(in the rows, 128 means zero)
The rows of T fall into several groups, and each row is roughly a mix of its group's hidden directions.
T, 136 rows:
[[101 109 183 119 133 126 104  96 110 139 127 105]
 [137 145 128  98 117  70 165 113 122 148 128 120]
 [128 107 175 142 152 108 158 126 138 125 139  85]
 [157 162 109 107 132 117 153 155 168 140 155 124]
 [122 152 164 130 149  90 125 101 149 119 170 132]
 [ 95  95 130 136  87 118 116 129 119  89 107 151]
 [140 153 148 124  85 133 164 131 149  84 119 128]
 [ 94  98 125 138 131  85 128 128  78 144 127 122]
 [107 120 114 149 152 150  76 161 143 141 138 148]
 [131 106 178 148 117 141 127 117 172 116  99 139]
 [117 134 137 136 161 162 139 176 132 142 116  90]
 [164 161 100 118 105 108 126  89 141 128 157 135]
 [114 121  96 124  75 128  88 128 107 124 110 145]
 [130 118 178 135 147 174 138 133 107 132 130  96]
 [129 150 147 127 155 161 155 168 145 161 142 115]
 [ 92 151  73 112 115 156 125 119 134 128 115 149]
 [131 140 149 105 150  78 132  99 109 144 161 114]
 [119 130 126 135 117 124 162 102  78 169 108 114]
 [150 164  86 130 102 112 163 141 141 122 117 104]
 [140 131 174 122 148  86 150  92 109 140 133 116]
 [138 124 156 106 109 114 156  88 107 101 108  97]
 [ 89 107 134 143  99 120 132 108 160  88 112 106]
 [123 134 161 153  96 125 124  83 144 109  91 127]
 [114 178  91 110  97 109 131 102 124 122 108 127]
 [137 145 125 130  77  85 145 110 111 130 123 161]
 [109 115 165 121 178 131 154 157 116 143 128 106]
 [110  79 145 129 131 109 135 162  94 124 126 161]
 [127 144 131  75 113  86 162 114 117 129 145 133]
 [127 120 189 119 134  89 148 107 118 142 122 144]
 [122 110  92 143  96 116  69 128 115 130 119 139]
 [115 104 147 146 128 168  98 117 110  85 103 132]
 [106  81 162 116 135 133 108 129  92 134 151 107]
 [155 136 119 119 137 169 165 154 167 110 113 135]
 [123 105  67 118 137 158 142 112 134 156 118 133]
 [124 174 121 118 123 155 163 151 120  87 142 121]
 [129 131 116 124  81 154 103 111 143  95 104 159]
 [107 119 149 110 128  84 121  87  98 110 149 142]
 [ 91 151 135 106 155 118 153 146 129 176 121 111]
 [152 143 110 143 100 155  99 177 135 106 132 138]
 [106  95 133 135 112 103 134  88  99 111 150  95]
 [128 129 159 109 150 135 146 183 145 146 157 142]
 [145  76 147 157 127 143 102 158 133 137 121 102]
 [147 123 102 132 119 142 162 151 147 184 118 114]
 [117 113 155 141 159  97 150 152  86 143 134 105]
 [155 105 104 124 102 111 158  81 137 102 117 131]
 [110 154 108 133 137  75 131 101  90 140 139 126]
 [147 117 143 115 123 158 150 165 168 100 126 156]
 [139  96 160 136 174 166 152 144 136 127 117 127]
 [106 127  93 102 115 171  91 110 142 148 115 128]
 [ 87 154  73 109 128 128 117 121 108 135 141 147]
 [ 93  82 120 147 142 107 109 125  87 128 113 143]
 [156 171 125 115 130  81 148 139 153 136 151 119]
 [146 109 148 133 137 138 115 111 107 151 147  67]
 [154 138 121 146 155 165 159 122 130 135 100  86]
 [115 109 103 135 102 154 136 157 117 112 101 176]
 [156 170  97 119 100 143 137 128 156 139 125  93]
 [108 104 148 139 167 158 112 173 124 140 149 133]
 [139 155  82 130 126 135 150 147 177 133 137 148]
 [128 184 154 111 133 124 118 166 152 149 138 121]
 [ 90 146  85  95 129 122 116 145 140 135 142 162]
 [140 158  76 125 101 107 138 161 134 133 153 136]
 [ 85 149  89 117 123 157 124 107  90 120 123 127]
 [149 135 119 133 161 162 148 130 178 132 124  95]
 [ 98 140 135 117 172 129 163 135 111 161 112 101]
 [132 117 159 125 135 110 177 130 146 162 102 156]
 [141 111 124 106 164 171 108 149 146 161 137 145]
 [101 102 160 122  93 119  80 118 110 136 142 132]
 [132 139 158  98 152 154 178 140 140 117 133 155]
 [ 99 139 130 107 101 148 108  88  88 112 107 122]
 [105  92  95 122 107 145 144 144 117 126 113 176]
 [114 141 138 125 119 107 116  62 123 106 111 150]
 [134 101 131 162 107 156 124 125 105 106  81 108]
 [115 147 111 142 103 118  77  84 117 112 122 138]
 [160 138 120 130 102 139  70 136 159 133 145 135]
 [ 82 126 113 117 101 117  98  89 108 104 131 142]
 [119 162  82 128  87 108 114  97 120 116 131 137]
 [ 92 160 109 115 156 104 169 154 120 140 128 121]
 [160 105 119 157 122 130 141 104 173 136  91 115]
 [136 159 154 105 140 120 182 137 145 110 147 149]
 [ 86  93 112 113 142 120 164 121 106 111  98 116]
 [169 103 135 137 116 169 129 172 133 136 110 115]
 [153 154 124 123 121  98 114  66 132 117 129 147]
 [143 157 155 118 130  85 156 100 133 155 113 152]
 [128 115  95 123 146  90 172 105 113 158 141 118]
 [129  66 161 136 122 117 118 127  95 111 126 145]
 [ 87 145 137 104 146 113  99 124  82 121 143 110]
 [129 104 171 150 117 124 177 139 133 148  99 119]
 [143 148 118 129 137 126 172 173 144 169 117 126]
 [162 101 106 150 117 125 113 174  98 148 114 122]
 [ 81 110 104 118 135  93 103 113 125 159 146 114]
 [139 136 115  97 165 155 163 150 130 168 133 123]
 [ 99 146 111 109 163  94 155 153 138 109 151 146]
 [139 169 116 105 151 125 154 145 154 147 170 119]
 [150  96 167 109 114  84 152 110 126 112 115 120]
 [ 79 119 142 120 140 129 118  88 115 103 122 166]
 [102 159  74 104 109 129 107 109 136 125 129 152]
 [112 134  64 148 123 111 143 147 124 131 128 162]
 [107 110 150 136 112 102 131  78  99 119 135  95]
 [122 164 167 106 145 131 104 150 112 144 165 116]
 [117 122 106 164 157 142 130 185 150 124 129 140]
 [130 109 129 164 128  93 148 142 104  85 109 151]
 [142 138 177 126 145  88 161 106 127 153 123 120]
 [120  88 132 125 125 112 138  88  96 147 149  90]
 [124  96 124 146 140 177 155 154 131 141  93 117]
 [149 101 112 160 106  94  95  96 117 113 120 143]
 [106 106 127 138 148 180 127 167 112 126 111 104]
 [119 110 165 129 126  81  99 115  94 136 108 113]
 [118 145 109  91  84 104 136  96 117 108 114 148]
 [115 111 192 106 103 124 129 141 136 122 156 137]
 [124  93 108 126 111 178 111 166 117 151 125 126]
 [127 145 178 108 168  96 129 111 146 143 139 124]
 [139 134 142 113 171 169 101 169 127 143 124 134]
 [108 163  94 118  98 110 103  90 113 124 105 129]
 [ 80 137 107 119  94 117  96 129 102 111 151 115]
 [144 170  75 129 100 116 133 121 124 140 117 102]
 [119 125  79 112 102 100 150  92 128 111 108 141]
 [ 99 150 111 118 110 134  93  98  87  97 124 126]
 [140 123 185 129 147 104 129  81 115 125 122 120]
 [157 146 166 119 121  92 142 104 134 159 116 157]
 [140 155 143 107 165 131 149 123 143 168 160 101]
 [126 182 120 104 131 115  99 111 137 165 149 117]
 [116 120 153 150 151 116 108 171 127 178 120 131]
 [132 179 144 107 104 120 120 101 155 109 154 146]
 [110 140 103 100 109 104 125 156 149  96 128 169]
 [106 100 155 130 124 112  86 124 120 109 143 174]
 [ 92 147  71 124 134 149 105 128 125 142 140 151]
 [ 83 125 157 115 135 137 122  82  91 129 121 137]
 [151 115  97 128 147  88 144 141 168 135 157 144]
 [148  72 167 156 135 129 139 144 118 106 122 129]
 [105 116 139 107 132 113 127  83  80 139 119 100]
 [133 122 115 119  92 106 150  81 112 104  94 122]
 [124 152 144 116 135  96 152  91  92 163 113 123]
 [102  85 149 123 129 164  94 120 100 138 111 142]
 [123 162 124 119 110 129  96  95 159  97 139 162]
 [148 127 104 139 101 130  91 144 141  96 120 174]
 [151 143  98 120 118 120 123  76 143 132 112 170]]
Here is one row of each group, with its name. Which group are the others in?
[106 122 109 126 125 156 125 198 112 126 132 133] => D
[121  97 132 164 136 136 101 110  81 119  96 132] => K
[103 142  97 107  94 127 103  88 121 111 101 140] => V

[119  99 155 149 125 103  96 130 154  91 144 156] => K
[147 134 114 119 118  67 158  95 128 138 119 112] => V
[157 142 155 115 149 107 115 147 140 155 178 140] => K
[133 122 172 130 152 178 125 106 152 132 127 103] => K
[145 184 130 107 102 126 102 123 162 107 133 129] => V
[113 131 169 114 175 131 111 153 100 123 146 105] => D
[130 165 123 118 149 130 178 107 103 148 120  98] => K
[120 152 172 114 150  89 147 115 135 159 134 107] => D
[140 140 112 119  99  86 144  77 111 133 111 117] => V
[168 126 121 134 147 138 170 173 150 134 126 110] => K
[118 134 113 130 121 115 116  52 122 113 122 119] => D
